(in the rows, 128 means zero)
Each path below is one point turned by a fixed rotation once a step. After each direction that follows a path, write how fast that rotation turns it, in degrees each step (0 if it stays still).
Each turn is a multiple of 5 degrees from 10 to 175, or 0.
Each row of a path follows its step; steps can be skipped.
Rotation 1:
step 3: [127 125 126 121 129 135 124 123 128 132 133 128 126 132 124 128 121 140
 115 129 133 128 135 127 122 135 132 124 137 126 134 138 123 137 137 123
 135 127 123 122 130 133 129 128 127 136 132 128 128 132 129 140 125 122
 128 130 123]
step 6: [131 132 127 119 134 118 126 132 130 126 135 120 135 137 138 129 127 132
 116 127 125 129 127 128 132 115 135 121 126 123 134 124 132 132 129 130
 133 138 127 120 128 131 132 129 130 127 134 129 125 117 129 130 129 120
 125 131 127]
step 12: [128 121 136 119 122 124 129 138 138 126 135 122 135 125 132 132 134 134
 122 130 133 121 124 123 126 120 133 127 132 128 131 130 128 131 128 128
 132 129 129 118 127 137 133 125 121 136 136 133 131 121 125 124 129 123
 135 130 125]
step 16: [125 122 128 135 126 128 128 132 138 126 118 129 128 132 126 129 124 127
 129 124 131 125 125 129 123 129 135 121 134 125 139 123 129 132 125 132
 124 134 135 125 122 143 131 124 116 127 129 131 128 121 126 122 126 128
 133 132 116]
step 17: [130 134 130 130 124 127 127 123 129 122 127 129 126 127 127 118 128 133
 134 132 138 128 128 125 139 127 133 117 138 125 137 126 126 140 123 121
 133 124 134 124 119 133 131 124 124 127 130 137 131 121 123 124 131 121
 129 127 121]
step 19: [124 120 134 123 130 124 133 126 132 126 130 128 141 129 128 129 135 132
 130 126 124 124 129 124 132 131 127 127 138 123 140 137 126 124 128 120
 126 114 132 126 134 133 122 128 118 130 138 132 121 126 128 133 125 128
 125 127 124]
step 21: [134 134 124 123 126 128 128 125 131 126 126 129 135 131 126 126 134 135
 126 129 135 133 135 125 136 125 138 123 127 123 135 126 132 124 130 124
 125 129 138 133 122 129 131 117 112 132 129 121 124 121 135 123 129 121
 134 126 129]
step 23: [136 130 129 130 125 127 125 128 138 126 132 129 131 127 121 124 122 132
 133 128 132 122 128 124 125 125 131 126 130 115 142 137 121 131 132 122
 126 122 139 130 126 132 124 131 125 123 121 134 126 124 118 127 128 123
 124 125 117]
step 24: [129 122 129 128 135 127 126 125 134 127 122 126 124 126 125 127 131 133
 128 119 135 127 118 125 130 115 117 121 135 125 137 134 120 132 132 128
 124 125 131 133 130 131 132 115 122 125 129 137 132 125 126 124 124 124
 130 129 119]
Speeds:
[129 130 128 128 128 130 128 127 127 128 129 129 128 128 130 126 129 131
 131 131 128 128 129 128 128 129 127 128 128 124 128 131 129 128 126 129
 131 126 129 129 128 127 128 130 127 127 128 128 125 125 128 128 126 127
 129 130 130] -> 175
[128 127 130 128 128 131 128 128 127 129 127 125 129 127 129 127 127 125
 126 127 130 128 128 128 128 129 125 128 127 125 127 130 126 128 127 126
 127 126 127 131 128 129 128 128 128 130 128 128 130 126 130 132 129 128
 126 128 126] -> 70
[128 128 129 125 127 128 128 127 127 129 126 128 128 131 125 129 129 127
 125 127 130 129 128 130 127 130 131 130 128 129 128 129 131 125 127 129
 127 128 130 128 126 127 127 126 128 128 126 128 125 126 128 128 127 129
 126 127 130] -> 55
